128 stands for zero in the data rows.
Here are some points, one per row:
[110 116  62  89 107 133 163 177 106 193 167 168]
[ 70 116  89 106 130 168 106 233 152 124 164 160]
[133  95 163 162 131  99  92 147 116 182  56 138]
[ 86 153 121 117 126  80 164 113  82 199  88 197]
[103 145 230 133 153 142  94  90 137  90  93 107]
[ 76 152  96 117 134  75 163 154  85 194 116 178]
[137  97 143 158 131 126 101 105 109 126  75 244]
[138 122  84 116  64 109 155 192 119 187 110 174]
[125 176 102 127 112 187 136 120 107 101  36 236]
[ 89 141 121 137 138 133 171 116  67 154  63 201]
[171 122 194 143 138 155 107  99 146  45 128  63]
[100 126  85 135 144 118 151  82  91 184  91 223]
[199 100 168 134 137 113 129 121 150  32 131  87]
[177 126 154 158 148 104 117 124 143  38 152  51]
[121 130  86  94 136 110 164 118 106 213  60 176]
[155  60  62 105 110 121 137 165 165 174 187 114]
[127 174 114 161 131 159 127  97  86 184  83  59]
[156 100 207 143 144 122 112  83 157  44 145  87]
[ 86 133  71  76  95 166 156 212 164 130 174 141]
[ 87 161 119 132 135  67 157  95  91 203  71 178]
[ 93 156 115 165 136 147  84  63 144 117 149 178]
[171 175 124 120  99 176 115  98 116 192  74  59]
[112 111  60  88  92 156 149 224 165 140 185 115]
[ 76 147  84 116 133  62 154 138 113 199  97 203]
[108 109  96 146 122 137 113 129 113 198  69 208]
[154 146 189  98 159 160  95 148 134  55 130  86]
[ 86 175  93 133 152  42 118 162 118 163  83 192]
[173 123 192 133 130 182 102  93 138  55 161  55]
[156 105 167 155 171 114  94  97 107 112 183  57]
[182 112 148 141 141 158 103 118 164  55 145  44]
[117  93 106  92  84 255 153 168 118 138 149 135]
[169 121 192 143 147 141 105 103 135  50 159  50]
[167  93 140 153 157 125  97 112 156  78 186  45]
[ 81 176 122 132 123 124 143  88  81 192  92 183]
[178 106 124 142 140 135 100  94 170  52 176 108]
[ 94 177 179 152 142  75 145  48  85 148  66 168]
[171 108 174 113  64 165 115 129 158  85 215  95]
[ 84 164 131 134 141  80 162  88  82 187  64 178]
[168 124 177 141 144 157 110 122 148  43 149  31]
[124 103  88  81  96 130 200 147 132 192 106 128]
[160  97 151 126 152 136 121 115 160  32 214  69]
[173 130 177 146 140 147  98  85 154  54 141  61]
[144  89 132 127  94 172 126 205 175  55 188  73]
[111 173 136 157 149 113 135 114  60 153  76 138]
[121 203 145 130 130 129 128  69  82 178  61 133]
[145 100 166 130 132 184 109 111 159  46 224  57]
[ 96 142  59 109 116  88 164 152 105 194 140 191]
[181  98  90  85 112 137 121 169 185 100 190  99]
[171 121 151 138 114 175 110 131 154  40 196  54]
[110 103  87 107  66 178 147 226 164 125 180 115]
These points spread out most along one direction. Where along it does each point below lie, from 0 to 99? 50 is the average, and the first point above lies past it.
[ 64 151 119 146 127  46 151 120 105 196  93 185] 71
[ 95 125  63 108 172 136 116 144 141 191 117 123] 59
[ 84 168 149 147 142  78 133 105  73 164  91 192] 67
[ 97 110  64  85 104 116 171 199 135 189 147 152] 62
[ 89 171 155 152 146  55 139  70  89 169  70 177] 67
[125  98  86 137 103 169  92 131 163 176 200  96] 46
[129 155 197 149 144  90 109  71  89 155  54 152] 59
[166 113 122 102 144 125  99 167 159  81 237  52] 31
[ 43 107 125 123 125 138 118 171 123 170 141 217] 64
[105  97  69  83 128 142 128 198 140 182 215 113] 51
[169  83 101 123 107 161 115 173 187  71 174  99] 36
[144 154 170 156 174  75 118  46 105  97  69 158] 54
[ 95 150  78 128  95  50 158 185 114 196 116 171] 69
[151 139 197 176 144  76 124  80  96  74 101 123] 46
[171 156 190 151 130 155 116 113 123  53  51  88] 41
[188  89 116 135 137 218 114  56 155  83 162  77] 33
[112 126 140 135 180   1 143  69 178 134  61 122] 57
[151  83  98  88  82 176 143 214 175 101 170 119] 42
